W = [112 105 124 102 109 110 135 140 143 143 132 142 148 146 107]
Read off the maximum.
A: 148
The first entry from the left -> 112
The third entry from the left: 124
Read off the entry just left of 135.
A: 110
The 2nd entry from the left is 105

X =
113,129,120,124,133,134,131,128
102,129,115,127,126,132,132,125
Counting starts at 0.
The entry in the bottom-right corner: 125
The entry just right of 124: 133
The entry directly below 113: 102
The entry at row 0, column 2 is 120
The top-left entry -> 113

[[132, 133, 121, 129, 134, 128, 129, 124],
 [127, 129, 132, 129, 126, 127, 129, 127],
 [118, 127, 146, 127, 118, 127, 129, 133],
 [121, 134, 139, 128, 122, 127, 128, 130],
 [123, 124, 135, 127, 123, 128, 128, 115],
 [139, 131, 110, 128, 138, 130, 128, 126],
 [124, 127, 131, 126, 124, 128, 128, 131],
 [123, 111, 132, 129, 125, 127, 128, 132],
 [122, 114, 134, 127, 123, 127, 127, 113],
 [122, 150, 141, 128, 122, 127, 130, 122]]
Rows and columns are numbered from 0.
What is the entry in row 0 and column 1?
Answer: 133
What is the entry at row 0, column 0?
Answer: 132
The entry directly above the largest entry: 114
The bottom-right entry is 122
The entry just left of the smallest entry -> 131
The entry just right of the smallest entry -> 128
The entry at row 2, column 0 -> 118
What is the entry in the bottom-left corner?
Answer: 122
What is the entry in row 1 and column 0?
Answer: 127
The entry in row 2 and column 1 -> 127
The entry directly above the smallest entry is 135
The entry directly above 114 -> 111
The entry in row 1 and column 2: 132
What is the entry in the top-right corner?
Answer: 124
What is the entry in row 0 and column 2?
Answer: 121
What is the bottom entry of the column that holds the largest entry?
Answer: 150
What is the smallest entry?
Answer: 110
What is the entry at row 1, column 1?
Answer: 129

arr =
[[142 135 110 107 108 117 134 146]
 [153 116 131 114 135 150 140 102]]
Rows and columns are numbered from 0.
Give the entry just left of 134.
A: 117
Give the top-right entry.
A: 146
The entry at row 0, column 2 -> 110

126  130  124  113  126  135  139  132  128  130  127  133
129  130  123  122  121  130  132  129  130  133  122  132
131  131  129  132  128  112  127  124  127  115  123  127
129  128  132  143  131  126  114  126  129  134  131  126
130  134  128  123  124  128  131  124  127  130  124  128
126  136  132  123  130  127  133  125  117  123  140  128
128  126  129  127  129  111  136  126  125  105  124  125
130  123  122  129  120  123  128  131  138  129  112  129
130  125  127  125  125  129  133  126  126  125  125  124
Counting starts at 0.
Read off the entry in the top-left corner.
A: 126
Read off the entry just left of the largest entry.
A: 132
Read off the entry in row 2 and column 0.
A: 131
The bottom entry of the column that holds the smallest entry -> 125
The entry directly below the smallest entry: 129
The entry just right of the largest entry is 131
Read off the entry in row 1 and column 0.
A: 129
Read off the entry in the top-right corner.
A: 133
Read off the entry just right of the smallest entry.
A: 124
Read off the entry directly above 143.
A: 132
The entry in row 0 and column 1 -> 130
Read off the entry at row 0, column 2.
A: 124
Read off the bottom entry of the column that holds the largest entry.
A: 125
Read off the maximum.
A: 143
Read off the bottom-right entry.
A: 124

A =
[[141 145 103 150]
 [129 114 147 132]
 [117 133 133 132]
 [140 117 140 124]
 [103 120 103 131]
 [108 104 125 105]
 [102 127 135 110]]
Rows and columns are numbered from 0.
What is the entry in row 0 and column 0?
A: 141
What is the bottom entry of the column that holds the smallest entry?
A: 102
The entry at row 2, column 1 -> 133
What is the entry in the bottom-right corner?
A: 110
The entry directly below 120 -> 104
The entry at row 1, column 1 -> 114
What is the entry in row 2 and column 0?
A: 117
What is the entry in the top-right corner?
A: 150
What is the entry at row 0, column 1?
A: 145
What is the entry in row 2 and column 2?
A: 133
The entry directly above 125 -> 103
What is the entry just right of 102?
A: 127

[[134 134 106 128 127 142 128 120 127 123 128 134 125]
 [111 111 106 141 124 128 116 113 124 125 126 135 128]
 [114 114 106 139 126 127 119 115 126 127 129 133 127]
 [128 128 106 135 127 143 123 109 126 124 131 137 122]]
What is the bottom-left entry?
A: 128
The entry in the bottom-right corner is 122
What is the largest entry in the last row?
A: 143
The second entry on the diagonal from the top-right corner is 135
The 3rd entry on the main diagonal is 106
The top-left entry -> 134
What is the smallest entry in the first row?
A: 106
The entry directly above 129 is 126
The third-last entry, reading row by row -> 131
What is the entry directly above 141?
A: 128
What is the entry just right of 141?
A: 124
The largest entry in the last column -> 128
The entry in the top-right corner -> 125
What is the smallest entry in the first column?
A: 111

Questions about the matrix below. Counting starts at 0.
1) Find the entry in the top-left corner.
2) Find the top-right entry.
3) Find the entry directly above the smallest entry.
4) Find the entry in row 1 and column 0.
5) Find the top entry of the column that holds the smallest entry.
6) Find the bottom entry of the column that holds the largest entry.
7) Find the entry just right of the smallest entry.
[[126 107 115 124 151 131 133 132 128 128 130 133 123]
 [121 131 128 125 123 131 132 131 127 120 129 134 123]
 [125 148 138 124 104 130 131 132 127 126 129 134 123]
 [120 118 120 126 134 131 132 130 128 119 133 133 123]]
1) 126
2) 123
3) 123
4) 121
5) 151
6) 134
7) 130
